(in the rows, 128 means zero)
Y: a few groups of rows, each row roughly a mix of its group's hidden directions:
Y (109 x 10):
[[103 139  69 128 108 147 134 108 115 117]
 [115 136 168 167 155 126 109 138 140  97]
 [120 142 108 142  84 114 126 157 168 143]
 [124  88 108 141 154 167 160 120 140 131]
 [125 153 118 132 111  98  94 150 173 136]
 [124 155  90 110 141  74 133 124 123 127]
 [136 169 162 124 111  94 113 127  96 129]
 [130 129 152 117 134 102 130 113  65 129]
 [132 117  94  85 112 128 137 115 106 166]
 [163 106 162 106 146 153 153 124 106 112]
 [112 141  96 148 128  95 113 138 170 153]
 [135 100 108 123 118 164 115 144 178 120]
 [121  84 104 149 148 164 144 135 153 134]
 [114 137 170 158 162 115 105 133 122 100]
 [116 127 165 128 111 126 110 179 110 104]
 [146 146 154 167 122 108 135 139 132  81]
 [115 109 130  87 174 117 106 119 106 141]
 [162 145 123 144  90 112 162 133 135  98]
 [ 85  91 143 127 126 154 110 119  94 124]
 [133 174 122 133 113  91 126 121 136 170]
 [137 117  90  84 116 129 136 114 103 161]
 [148 138 114 154 117 161 144 130 176 107]
 [128  91 129 148 157 153 168 114 106 137]
 [117 114  79 111 146 128 160  96 133 143]
 [ 92 125 152 162 151 158  97 132 141 135]
 [120 139 166 164 157 115 104 138 131  97]
 [115  80 142 155 133 171 131 134 112 132]
 [145 103 118  92 156 134 176 137 137 133]
 [121 124  79 107 106 130 153  99 112 150]
 [128  98  80 126 154 144 146 129 162 129]
 [139 114 128  89 175 117 131 106 105 108]
 [ 97 142  65 130 140 117 120 140 134 125]
 [118 141 168 163 158 113 106 130 119  99]
 [118 110 111  80 144 121 119 115  96 161]
 [129 143 161 172 143 126 121 138 150  89]
 [171 143 145 128 128 144 140  84 147 151]
 [104 138  94 147 114  90 106 137 153 154]
 [118 146 100 118 146  77 141 119  94 127]
 [ 85 137  83 136 121 103 108 151 130 130]
 [155 146  81 123 118 132 124  90 110 149]
 [132 152  99 113 145  79 134 127  93 123]
 [116 132 116 147 141  88 112 148 173 152]
 [137 161 152 132 125  98 144 120  76 127]
 [119 122  85 120 109 104 143 103 140 169]
 [129  90 109  94 160 165 126 122 139 118]
 [137 107 181 142 108 168 118 129 128 132]
 [ 97 126 150 164 153 153  88 129 122 133]
 [117 134 147 141  89 105  88 141  96 135]
 [139 126 133 136 167 120 136 159 180 123]
 [136 151 114 141 173 142 129  97 166 128]
 [ 91 143  71 128 114 141 128 115 116 118]
 [128 129 104 137 127 121 110 147 192 140]
 [141 125 167 119 107 126 108 131  73 125]
 [163 137  94 131 130  96 113 110 132 169]
 [167 171 134 129 114 114 125 142 168 130]
 [141 119  85 115  87 156 145 129 141 150]
 [149 183 113 104 129  93 126 128 134 120]
 [141 118 172 143 103 171 111 140 145 129]
 [150 134 129 134 145 118 177 113  82 125]
 [113 113 106 125  85  90 131 138 133 164]
 [ 99 129 148 168 147 163 101 131 148 130]
 [133 154 134 153  76  98 139 140 115 141]
 [135 172 150 119 113  89 112 129  96 125]
 [128 159 101 116 122  80 111 136 161 133]
 [127 146 131 174  86 142 137 144 159 127]
 [102 136  83 124 129 156 135  97 103 108]
 [ 93 126 164 174 123 143 108 146 133 124]
 [119 135 153 144  95 105  86 150 102 129]
 [106 105 138 132 106 149  93 138 175 135]
 [124 163 131 162  83 117 138 135 146 155]
 [126 147 103 135 115  85 102 154 162 135]
 [145 112 174 120 157 153 146 141 129  98]
 [114 153 154 179 134 133 108 139 158 124]
 [ 97  90 112 136 157 139 149 113  91 130]
 [162 111 178 119 143 143 132 116  99 117]
 [114  77 142 154 124 166 130 136 108 128]
 [ 93 137  67 136 112 128 132 119 142 130]
 [145  95  96  82 139 151 143 115 120 120]
 [143 145 111 121 150 102 170 110  89 124]
 [131 142 115 135 106  98  95 157 171 135]
 [128 128 179 141 131 121 101 169 126 109]
 [102 133  72 120 124 151 154 108 135 120]
 [ 87  87 139 134 141 149 127 112  93 131]
 [124  84 122 145 137 167 134 131 167 139]
 [128 158 138 122 110  78  89 142 131 136]
 [136  91 122 122  94 152 159 136 112  95]
 [106 138  77 114 134  92 106 141 143 123]
 [165 109 184 118 150 128 132 135 117 127]
 [156 114 167 108 149 158 150 118 106 110]
 [114 138 136 132  87 112  96 113  85 144]
 [111 157 161 175 135 117 107 140 150 129]
 [166 136 159 119 133 154 146  84 133 139]
 [130 154 148 176 147 142 121 125 161 103]
 [ 95 106 158 160 135 151  99 150 128 115]
 [110 118 168 140 154 121 121 168 153 106]
 [135 103 162 133 136 176 134 121  92 122]
 [130 160 161 130 117  99 127 123  78 128]
 [125 117 123  84 147  98 117 119  86 147]
 [118 146 102 129 134  85 113 134 173 146]
 [155 151 122 159 112 140 151 128 168 100]
 [114 119  88 131 102  92 129 116 140 167]
 [154 161 115 128  89  99 162 125 142 137]
 [157 126 182 131 134 110 119 157 148 139]
 [169 168 114 136 140  99 154 135 148 135]
 [163 101 166 100 147 136 154 128 108 129]
 [133 146 165 136 139  93 139 111  86 146]
 [131  86 109 134 151 167 153 120 155 133]
 [ 91 119 147 148 159 152  88 132 133 143]
 [113 116  82 107 107 147 153 115  96 118]]
one row of each group, then the others: which group is each in?
[105  93 117 103 121 142 113 128  83 153] -> R
[135 105 122 134 114 167 124 139 184 127] -> B
[153 139  80 125 116 126 124  89 107 151] -> P

[112 121 137 122 189 145  97 116 139 128] -> R
[120 109 134  90 179 118 113 114 102 126] -> R
[112 134 137 131 187 141  94 113 139 137] -> R
[110 129  70 116 126 143 155 100 130 131] -> P
[114 137 136 137  87 104  91 123  92 146] -> P
[110 109 121 130 156 150 172  98  99 127] -> B
[104 153 127 163 131 108  92 141 165 130] -> P
[124 127 138 113  99 139 119 110  65 124] -> P
[148 106 103  75 118 119 159 122 114 126] -> R
